[[-.21,-.43,.02,.29,-.40,-.29,-.11],
[.43,.54,-.36,-.27,.38,.34,.47],
[.43,.42,-.29,-.22,.52,.36,.25]]
-.27, .54

[-.05,.63,.43,.02,-.13,-.03,.11]
.02, .63

[.42,.70,.49,-.05,-.45]
.49, .70

[.03,.39,.59,-.42,.19]
.59, .59

[.18,.59,-.71,.45,-.11]
-.71, .59

[-.24,-.14,.42,-.58,-.36,.34,-.34]
-.58, .42
---
Q:
[[101, 186, 101, 89, 133],
 [57, 68, 213, 80, 63],
 [145, 115, 129, 114, 124]]
A: 213

Q:
[[-9, -8, 37, -32, 44, 12],
 [-18, -6, 8, -2, -14, -4]]
A: -2

Q:
[[1202, 9966, 3525, 8193, 8428],
 [1493, 9311, 3640, 7760, 7976]]
A: 3640

Q:
[[3, -2, -1, 4],
 [19, -16, 4, 21],
 [41, -29, 24, 41]]
A: -16

Q:
[[2857, 3112, 2679, 2463],
 [7828, 3967, 4457, 3561],
 [1531, 2883, 2394, 2922]]
A: 3967

Q:
[[7, 8, 2, 5, 7, 4],
 [8, 1, 7, 6, 5, 7]]
A: 6

Q:
[[29, 72, 25, 55, 39, 39],
 [24, 79, 32, 50, 36, 42]]
A: 50

Q:
[[193, 54, 181, 169, 142],
 [165, 13, 140, 188, 198],
 [159, 200, 132, 202, 115]]
A: 140

Q:
[[75, 76, 29, 61, 19, 90],
 [54, 55, 46, 68, 46, 51]]
A: 68
---
[[.02,.08,-.24,.30,-.43],
[.12,-.14,-.10,.53,-.55]]	-.24

[[-.17,.03,.07,.26],
[.00,.61,-.42,.61]]	.07

[[-.56,-.33,-.44,.42,.62,-.30,-.44],
[.14,.26,-.44,-.01,-.43,.17,-.53]]	-.44

[[.71,.35,.61,.34],
[.38,.35,.61,.34]]	.61

[[.50,.30,.59,.03,.44],
[.29,.00,.02,-.05,-.12]]	.59

[[-.58,.44,.32,-.17,.28,-.59,.34],
[-.16,-.12,-.29,-.37,-.47,.19,.18]]	.32

[[-.64,-.29,.68,.59,-.11,.41],
[.23,-.08,.35,-.41,.27,.03]]	.68
---
[.19,-.45,-.51,.32] -> .32
[.47,-.58,-.55,.49,.57,.48,.39] -> .39
[-.26,.19,.13,-.53] -> -.53
[.27,-.18,.05,-.17,.60,.08,.71] -> .71
[.43,-.13,.49,.16,.09,.02,-.59] -> -.59
[-.51,-.41,.59,-.32] -> -.32
[.63,.44,-.21,.57] -> .57
---
array([[101, 113, 125, 134],
       [  6,  21,  34,  30],
       [167, 175, 185, 202]]) ⇒ 202

array([[39, 43, 42, 41, 66, 32],
       [25, 30, 29, 27, 83, 21],
       [34, 38, 37, 37, 70, 29]]) ⇒ 29

array([[7, 2, 1, 2],
       [7, 2, 1, 1],
       [3, 5, 5, 5]]) ⇒ 5

array([[-201,  115, -104, -614,  605],
       [-715,  449,  -63, -292,  434],
       [-490,    1, -390, -710,  676]]) ⇒ 676

array([[86, 87, 36, 80],
       [78, 80, 95, 86],
       [32, 25, 94, 29]]) ⇒ 29

array([[-457,  -69,  548, -272, -136],
       [-139, -306, -252,  437, -325],
       [-618,  390,   11, -565, -238]]) ⇒ -238

array([[282, 378, 732, 322, 797, 825],
       [265, 287, 835, 278, 812, 771],
       [320, 332, 806, 226, 765, 842]]) ⇒ 842

array([[ 47, -18, -18,  43],
       [-13,  34,  37, -17],
       [-29,  36,  45, -10]]) ⇒ -10

array([[7797, 5858, 1901, 2690],
       [3374, 7354, 7243, 1481],
       [4120, 9178, 6398, 3165]]) ⇒ 3165
---
array([[ .34,  .19, -.09,  .56, -.16, -.05],
       [ .23,  .22, -.45,  .32,  .13,  .29],
       [-.18, -.16,  .40, -.24, -.09, -.49]]) | .34

array([[ .31, -.44, -.39, -.23],
       [ .45, -.50,  .29, -.42],
       [-.56, -.34, -.46,  .29]]) | .31

array([[-.43, -.23,  .55, -.43,  .42],
       [ .19,  .31, -.52,  .07, -.19],
       [ .14,  .31, -.50,  .05, -.18]]) | -.43

array([[ .19, -.18, -.38,  .08, -.04,  .36],
       [-.31,  .09,  .04, -.20,  .67, -.27],
       [ .08, -.27, -.27,  .17,  .05,  .31]]) | .19

array([[ .01,  .03,  .00,  .36, -.11, -.29,  .01],
       [ .01,  .00,  .02,  .37, -.23, -.17, -.01],
       [-.02,  .00, -.01,  .03,  .61, -.32,  .00]]) | .01

array([[-.50,  .19,  .65, -.41],
       [ .24,  .47, -.28,  .30],
       [ .12,  .44, -.14, -.31]]) | -.50

array([[ .57, -.17, -.11, -.20,  .33,  .27],
       [-.25, -.30,  .33,  .16,  .07, -.12],
       [ .05, -.03,  .00, -.12,  .07, -.16]]) | .57

array([[-.58, -.42, -.17,  .18,  .53,  .17,  .18],
       [ .09,  .10,  .27,  .13,  .22,  .36,  .04],
       [-.36, -.47, -.31, -.07,  .22,  .09, -.01]]) | -.58
